In the rows, zero is written as 128.
The rows below fall into families. The same turns and mirrors carry the whole set onto itself and the rows of a family onto each other. For each named row, which other rows are in its family? Write them in the order they are listed.
These 27 rows form 9 families of 3 rows each.
Tezif: [121 120 134 128 117 132 128 115 169 117  97 120 164 114 102 154 113  94
 151 131 125 117 149 117 107 107 158 107 118 137 165 134 122 145  64  95
 124]
gopil: [172 150 132 137 114 100 128 158 141 130 154 121 106 108 126 112 129 138
 121 138 122 121 172 170 143 113 135 100 123 116 161 153 147 109  94 160
 141]
Zozo: [153 147 125 133 143 114 141 144 133 134 156 112 117 100 112 133  94 157
 116 152 118 122 135 148 149  93 177  76 138  88 156 159 135 116 105 158
 134]
kanel: [139 128 125 133 128 130  95 123 129 150 126 110 144 108 130  97  87 160
 115 125 116 149 145 112 125 128  78 108 186 166 151 120  82 157 127  82
 123]
nik: [121 145 124 136 140 131 128 113 137 102 121 125 116 163 122 158 137 113
 127 142 160 163 143 152 160 153 143  89  94 136 159 100 120 152 135 158
 137]
popa: [109 125 121 101 138 137 127 142 108 102 133  75 174 103 119 105 119 160
 131 164 165 131 140 102 104  71 130 129 118 128 144 109 114 146 144 129
 143]
fela: [108 133  90 144 144 155 128 102 111 127 117 114 143  67 117 116  87 143
 115 140 136 132 111 131 156 131 142 131  84  82 146 147 112 130 143  85
 137]
gol: [125 159 101 163 118 144 112 115 118 116 117 137  99  98 132 119 115 138
 132 113 131 145 153 149 143 155  95 153  85 121 151 150 131 113 138  82
 130]
kole: [125 119 149 114 124  89 136 106 132 154 107 134 117 129 113 140 146 161
 131 189 114 144 105 184 146 119 160 132 158 126 150 121 101 111 134 116
 113]
keda: [112  90 130 130 136  94 135 116 160 120 121 124 172 102 118 136 118  91
 127 135 136 125 137 115  94 118 127  73 137 125 193 117 113 156  99 114
 121]
bet: [153 159 121 153 104 137  94 158 123 122 119  88 138  99 118 126 130 127
 152 143 100 142 139 126 135 144  81 134 108 167 137 118 117 132 107  95
 137]
sokal: [112 137 129 112 140 125 120 137 111  99 140 101 139 132 130 107 116 179
 131 136 165 150 160 103  87  83  94 125 155 152 157 111 119 141 157 126
 126]
Vomem: [131 117 150 107 115  90 132 107 136 159 101 139 117 132 118 128 151 158
 130 183 118 140 120 190 144 118 157 141 159 134 151 122  98 112 126 113
 115]
Zuti: [127 116 128 106 127 131 121  98 149 130 113 135 138 154 133 109 132 111
 105 130 178 148 175 162 158 143 138 100 117 145 159  98  93 167 122 143
 148]
loti: [123 160 131 113 120 153 117 146 115  91 121  88 140 128 116 122 126 165
 155 143 154 139 163 110  99  79 122 157 115 157 135 121 132 129 127 117
 136]
Nomaz: [160 131 114 147 112 178  77 135 112 158  89 156 128  95 126 105 147 147
 131 156 150 136 125  95 130 131 113 152 124 107 138 125 137 131 112 120
 149]
Relus: [113 136 124 111 148 160 131  87 146 123 105 126 134 158 115 148  99 134
 117 137 164 154 143 142 167 126 183  92 124 129 144 110  94 163 122 136
 136]
nuzu: [147 114 106 152 137 159  90 133 103 158 107 148 138  85 128 113 137 153
 117 169 155 143  95  85 129 132 113 122 130  85 152 113 134 138 139 137
 142]
lida: [113 118  99 142 143 131 118  91 119 144 125 145 125  87 144  84  89 155
  95 111 148 143 148 138 135 144  90 124 134 105 166 141  98 138 159  81
 127]
let: [117 129 137 148 132 109 129 112 163 109 114 139 129 138 116 169 111 111
 148 114 124 142 153 113  92 122 120  86 153 149 185 133 129 142  95 104
 102]
vok: [147 121 147 106 172 119 154  98 139 156 127 134 156  98 124 114 113 133
  90 119 137 140 128 145 104 121 102 121 142  84 114 122  86 125  75 153
 135]
kabo: [127 133 113 142 143 137 113 139 115 132 129  71 168  80 105 136  86 146
 129 166 104 139  88  98 144 121 126  94 129 125 140 116  95 150 129  98
 133]
finel: [162 133 134 118 128 109 130 130 146 154 152 135 117 112 126  92  90 162
 100 127 131 119 177 159 138  96 153  90 174 112 158 158 118 126  96 142
 136]
dufu: [151 130 115 152 134 169  83 120 111 163 100 169 115 111 131 113 125 172
 122 146 151 152 119  83 120 130 104 131 163 107 147 125 130 135 135 120
 131]
zikos: [149 154 148 123 172 141 156 109 137 136 117 123 137 107 107 155 115 135
 118 126 121 146 113 138 115 120 123 134 113  86  99 134 109 106  64 151
 131]
Gagir: [129 116 150 112 116  84 134 115 131 151 106 133 117 127 116 135 159 151
 136 190 115 140 111 191 146 126 151 137 145 129 152 119 104 108 130 121
 117]
dito: [153 148 152 131 165 111 148 113 137 136 131 141 120 120 128 139 133 129
 110 108 128 155 139 152  96 140  74 128 131 104 117 123 113 106  78 160
 126]

The rest of the family of dito: vok, zikos
The rest of the family of Tezif: keda, let
The rest of the family of nik: Zuti, Relus
The rest of the family of Vomem: kole, Gagir
The rest of the family of sokal: popa, loti
The rest of the family of gopil: Zozo, finel

